rotation ticks, each row followed by its count of ticks:
The counts run from 0 to 284.
[-23  -4   6  28  -4  17   1  -5  37   6   6  -5  15  -5  -3 -14  -1  -7
  34   3   7  30 -20  -9   8 -16  43 -10  -3  14  -7  -8  -6  11 -24   9
  36 -15  -7  -8   9 -15  -5  -5   5  -9   3  16   1  -9   3 -18  17  19
  25  -1  23]
242
[  4   3 -28   4   0   0  17  -2  49  17  10 -16  13  -8 -37   5 -14 -13
  -6  -7  10  16  -6  18  -7   3  12  -7 -21  17   1  -1   4  24   9  14
  16 -47   6 -21  -4 -17  10   1  -3 -22 -10  11 -16   0  -1  18  -3 -18
 -13  -1   6]
221
[ 18 -12   1  19   2  -3  22  -9  45  37  -1  -7  23  -2  -1  -4 -20  16
   7  17  -9  26 -23  27  15   1  20  -3  16  28  -1 -22  16   9  -3   6
   1  -8 -20   4   5  -9 -11  18 -16 -12   9 -13   7   4 -11  23  15 -12
  -9   5   6]
128
[ -5 -12 -10  17  -8   8  29   0  32  22   6 -21  22   1 -30  -5  -9 -24
  -5   2   3  19  21  -9  -2 -20  12  -4  -7  26 -19 -19  -6  21  -5  -2
   8 -26  -6  13  -9   4   7  16 -19   0  -8 -24   9 -14  -5  17   2  11
 -11  17  10]
143
[-30 -30 -32  34  11  -4  25   1   6  15   5  -7  -9   3 -13  -8  -4  -9
 -10  18 -11  23   7  -1  -5   9  17 -18  11   8   5  -4  -1   4  12  17
  12 -39   8  -9  13   8  36  31  -5  -7 -21   8   9 -15 -13   0   4  -3
   1   0   8]
22
[ -7  -3  15   0  -9   7   3 -28  47  11   7   5   3  10   0  19 -18   6
  37  -2  17  21 -21   7   9   0  30 -13   0  20   9 -13  37  -4 -31  17
  15 -20  -8   0   6   3   0   7  -9  -7  -5  24 -18   2 -10   9  13   0
 -17  21  11]
77
[-10   1   7  15 -11 -14   2  -3  31  14 -12  -5  -7  -4  15   6   2   2
  36  -4  -7  16 -33 -10  14 -10  28  -7  -1  44  -7 -39   3   5 -34   2
  27 -17  -6   4  -3   8  -1  10  16   0  -4  -6  -2   2 -19  10  12   9
 -19   8  10]
156
[ -2 -25  -5 -20  14   6  -3  -9  34  18 -10  -4 -23 -12 -12  10  14  12
  36  -5  25  23 -17   8  12  14  26   4  -1  15   4 -11  20   6 -21   9
  12 -15   4 -14  -1  -8  16   4 -15   3  -5   9  -9   2 -15  14  18   2
  -1  31  16]
248
[-20   3  -7  14   7 -14  26 -21  18  10  22   1 -21   8   9   8  -9 -12
  19   2  -3  14  -7   2 -12  14  13 -15  12  42  20 -13  17  20 -15  26
   5 -40  16   7  14   9  23   7  -6  -8 -12   3 -32  22 -16  12  11 -18
 -16  18  -9]
15
[ -2   8   6   4   1 -18  12   7  29 -14   5  -6  10  19 -23   6  -7   0
  30   6  -7  10   0   2  30  -5  34 -12  -6  45 -10 -13   6  26   2   1
  28 -18  -3 -12  -8 -15   5  -6   9 -29 -13  -6  -4  15   4 -12  16   4
 -11   8  10]
224
[-20 -15 -19  13  17  18  28  -7  14  37  31 -13   4 -13  -9 -13  -1 -30
  -6  16  -5  29  18  20 -10   3   3 -10   6  26  22   6   9  17  -1  26
  31 -20   8  -1   8  -4   4 -11 -24   9 -10  -4 -16   2 -15   2  13   0
  11   4  14]
273
[ 12 -13  -2  -7 -13 -14  27 -15  32   4  26  -2   3  11 -21   5  -8   5
  33   7   0   6 -14  14   4  14  25   9   1  33 -19 -21  18   7  -8  14
  27 -16  15   2   1  19  -3   7 -21 -25  11   3 -10  -2 -20  16  17   2
  22   7  11]
146
[ -1 -14  -4  14  13   9   1  10  31   9 -21 -18  -5  -6 -25   4  -1   7
  22   6  21  32 -16   4  18   1  15  -3  -2  12  -4 -23  15   3  -6 -11
  -7 -35 -22  -6  -9 -21  22  14  10   0  -6  -9   1  -4   3  26  11 -17
 -27  17  19]
58
[ -6   0 -12  32   3  -7   7  12  32  11 -25  -2  -5  15  -2 -10 -10   0
 -11   7 -19  22 -30  17   9   2  18 -32  -6   3   6  -7  -2  37 -15   6
   0 -34   3  -2  -1  -9  16  37  -5  -6 -32   2   4  10   2  11  10  -4
 -26  14  -9]
30
[-19   3  13  10  -5  22  17 -26  48  16   5 -11  16  -2 -13  13 -12 -16
   6  -2  12  23  -5  30  -9  -7   4 -12  -1  21 -13   0  23   8 -17  15
   9 -42   0 -11   2   0  18  13 -14 -23 -11  28 -12   5 -23  12   1 -13
  -1  15   2]
238
[-15   0  -9  27 -17  -7  11 -13  35  11  -1   9  17 -16  24  -7  -5  -5
  13   9  -8   7 -35 -11 -10 -24  40 -19  14  15 -12 -20 -18  26 -28  13
  27  -6   7 -10   7  -8   0  18  -1   3  -4   5   0  -4 -11  -6  17   8
  -3  10  -2]
2
[-11   4 -24   0 -19 -30   8 -21  45   2  -9   1 -23 -15  -7   1  15  -9
   5  10  -3  -6  -8  -2  25  -2  19   0  -3  36 -24 -16  -8  13 -11  13
  12 -20   3 -14  18   7  11   3 -10 -15 -11 -12 -10  26  -7 -19  25   5
 -31  22  11]
0
[  7  27  -2  11   8   8   9  12  33  20   3 -16   3  -1 -26  -7 -23 -10
  21   0   9   9 -33  38   6   8  18 -23  -6  15 -16   1   5  32 -16   5
   6 -35  10  -4 -16 -10   6  13 -19  -6  -4  -4 -13   8   0  10   5  -2
   9  29   3]
48
[ -6 -26 -11  20   9  -2   6  17  19  22   0  -5 -12  -4  -7 -18 -24  14
  31  24   1  17 -32   0  -7  14  31 -19   4  17  31 -26  19  24  -8  12
  16 -13  10  -4  -5   2  -6  16   4  27 -14 -13 -15 -13 -10  -4  19  -7
  -1  15  24]
25
[-11  -9 -17  24  -9  10  15  -1  22  30   2   0   4  -1  -3 -13   1  -4
   3  -2  -1  27 -10  -6  -8  -8  21   0  -7  -2   5 -17   1  46 -25  23
  10 -33   5  12  -4   0  11  30 -18   3 -34  -4 -28  13 -16   1  10   4
  -8  20 -18]
13
[-30  -2 -19  29 -17  -1  32 -24  12  38  33   3  15  -3  18  -8  -6  -9
   6   3   3  12 -19 -10 -21 -13  36  -8   3   5  -5 -17   2  17 -34   7
  15 -23   3   5   2  16   8  16  -1 -15 -14  24 -11   1 -26  13   3  -1
   1  -1 -11]
175
[-10 -10  -7  29  19  -3  13  12   4   8  12  -1  -7  -6  -5 -16  -7  11
  19  32   4  22 -12   9  11   9  29 -19  22  14   6 -21  24  25  12   5
   5 -12  -7  -8  -7 -24  14  15  -1   5  -8 -14  -7   3  -3  15  19 -19
 -13  34   4]
196
[ 11  -8 -32 -13  -6  -8  30   2  30  32  36  -9   1   7 -22   5 -10   6
   4  11 -18  13   6  15   6  23  28   0  -5  26  29 -12  13   0  -4  21
  27 -16   4  -4  -2  11  -4  -6 -11 -13  -9 -10 -16   7 -12  13   8  -5
 -15 -11   8]
284
[-11   3 -27  17  -8 -10   5   9  14  -7  -2   9 -24   1 -18  -2  10  -2
 -13  22 -26  17  -5  -5  36   4  20 -31   1 -10   5 -13  -1   0  -3   4
  10 -36 -10   0 -15   0  14  30 -18 -22 -27  14 -17 -15  13  -3  13 -13
 -22  14  15]
200
[-33 -41   3  23 -11   5  11 -15   9  17   5   4   1  -7  -5 -10  -3  -6
   5  28  11  18  17  -7  -1 -13  14  -2  11  19  -9 -35  21   7   1  15
  10 -20  -1  -1  -1  11  22  29  -2   1 -15  -9  -1   2 -24   7   7  -6
  -9  27   8]
6
[-15 -15 -26  -5  -8   0   1 -14  46  25   0   7   2 -16  -2   8   7   8
  14  12   7  29 -13   1   2  -4  19 -16  -6   8  15  -7  -1 -19 -28  12
  22 -29 -11 -12  16   5   1 -11  -1  10  -4  25 -20 -10  -3  -1   9  -2
 -17  -5  39]
250
[-17 -15  12   6   3   9  11  -6  36  25   7   0  21  18   5  12   9   0
   8  -5 -10  22 -17  10  -8 -19  24 -12   5  15   9  -9  10  25 -27  24
  25 -20   6  -9   7 -12  11  10   0  -8 -26  30   8  23 -21  14  -1   6
 -10   5  -9]
254
[-10 -10 -11   1 -12   9   5  13  40  27   0  -4  20  14 -13   7  16   1
   1  -3  -7  15 -14  -5   5 -22  34   2 -16   1   6 -12   0  32 -30  15
  31 -26   1 -17  -4   0  11  -1  -6 -12 -29  11   0  21 -13   0   5  27
  -7   9  -9]
253
[-22 -10 -27  16 -20  -1   7 -21  22   9  -1   6 -22 -29  10 -10   3  -1
  -4  19 -13  11 -18  -1  -2   0  13 -25   1  -4   6 -18  -6  -8 -24  11
  25 -29   0   5   2  18   3  10  -7   6  -7  17 -26 -28 -14   0   9 -15
 -14   8  29]
10
[-21   3   1  -3   3   1   5 -15  49  -4   2  -9  -7  -5 -28  -1  15 -25
  24  10   8   7  10   8  22   0  15  -7  -1  32 -26   1   5  14   0   0
  16 -29  -8 -13  15  -9  19 -17 -23 -16 -10  -4 -15  19   5 -20  26   9
  -2  22  26]
240
[ -1 -24 -21 -18   1   7  -1 -12  56  30  -1  -2  -7 -18 -15   9   1   6
  27  -1  20  20 -23   8   2   9  22   0  -3  10  12  -2  12   1 -23  17
  19 -11   3 -20   1  -2   2  -5 -12   8   0  20 -14 -15 -13   8  16   3
  -4  13  33]
249
[-11 -10  -4   7   7   5  10   4  18  27   6   3   2  -3  -2 -14  22   2
  -2  16  -8  14 -14  25  16  -8  28  -2   1  -3  -2  -3  13  37 -11  30
  19 -12   9 -27  -7 -12  15  16 -29 -17 -19  11   5  29 -25   0  13   8
   8  24 -11]
99
[ -1  -1 -23  -8  -3 -19   2   7  19 -10  21 -10 -20   7 -25  17  -8   2
  25  11 -19  11 -12   6  19  26  25 -24 -11  14   9 -16  26 -16  -1  -1
  19 -32   5   1 -25   5  19  -2  -1 -24  -8   6 -17 -20   3   8  -1 -14
 -16   0  30]
216
[-21 -26 -41  16 -16   0   8  14  11  21  12  -4 -15  -4 -15 -19   7  -9
  -5  26   3  12  -9 -10  -6  11  23  -4  -6 -10   9 -14  -5   1  -8  16
  25 -31   8  -1   2  24   8  -3 -10   1  -4   5 -19 -16 -13 -16  11  -1
   2 -13  30]
182
[-21 -16 -25   1  15   7  14 -13  19   7  25  -6 -32 -25  -2  -3  24 -17
  15  20 -14  15  23  13  17   0  16 -12  12  28  23  -1   3   6  17  24
  31 -19  -3 -17   5 -22   5  -8 -14   6 -18  -8 -19   3 -11 -10  22  -8
   0  18  24]
102
[-20  -8 -29   9   0  11   8   2  20  14  16  -9 -17 -22  -1 -14  14 -15
   8  23   2  25  20  -6  32  -8  18  -8  -2  15  25 -11   1  14  -1  17
  36  -2  -8  -3  -8  -8  -1  -6 -11   0 -27 -21 -24  -7 -10 -29  28   8
  -5  18  25]
103
[-21  10 -20  16  -9  -9  15  -7  17  38   8  -4 -14  -5   0 -20 -15 -20
  10  28   5   2 -12   6   9   5  17 -17  -1  37  -6  -7  12   6 -20   7
  17 -17   5   4   3  31   8   0  -9  -2 -10 -22 -16   9 -17 -25  26  13
  -6  17  24]
17
[-25 -23  -8  19 -12 -10  26 -22  35   8 -14  -8  13  -5  -9  -2  14  -6
  -2  18   0  13  -3  -3  -2 -13  11  -5   6  18 -32 -22  -9   3  -3  -1
   0 -34  -3 -11  16   2  27  22  -5  -9 -12  -3  17  13 -18  12   5  -3
 -25  10   8]
160
[-12   3 -26   3 -23 -15   8 -12  43  15 -12   4   1  -7   4 -17   2  -6
  16  15  -3   1 -19 -12  11 -20  28  -4  -6  27 -17 -17 -14  25 -17   9
  26  -6   7 -16   6   1  -2   9  -6  -5  -6  -9  -7  10  -4 -28  27  21
 -10  24  11]
1
[-15   2 -13  18  27   6  18  -3  24  24   0  -7 -15  -7   1   0   2   0
   0   9 -14  28  11   6  23  -2   7 -22  14  22  -7   2  10   8 -13  10
  -4 -20 -20  10   7  -7  17  14 -32   7 -23  -5  -3   4  -8  16   8   7
 -37  39  13]
109
[ -8   9 -42  19  -4 -13   7   5  29  23   0   3 -17  -8 -16 -22   8   3
   5  20   4   4 -22   4  21   7  22 -10  -7  15  -2 -13   8  27  -6   3
   5 -23 -12  -3   2  -7  11  -2  -7  -1 -16 -27 -21  24   4 -18  19  -4
 -33  15  11]
189
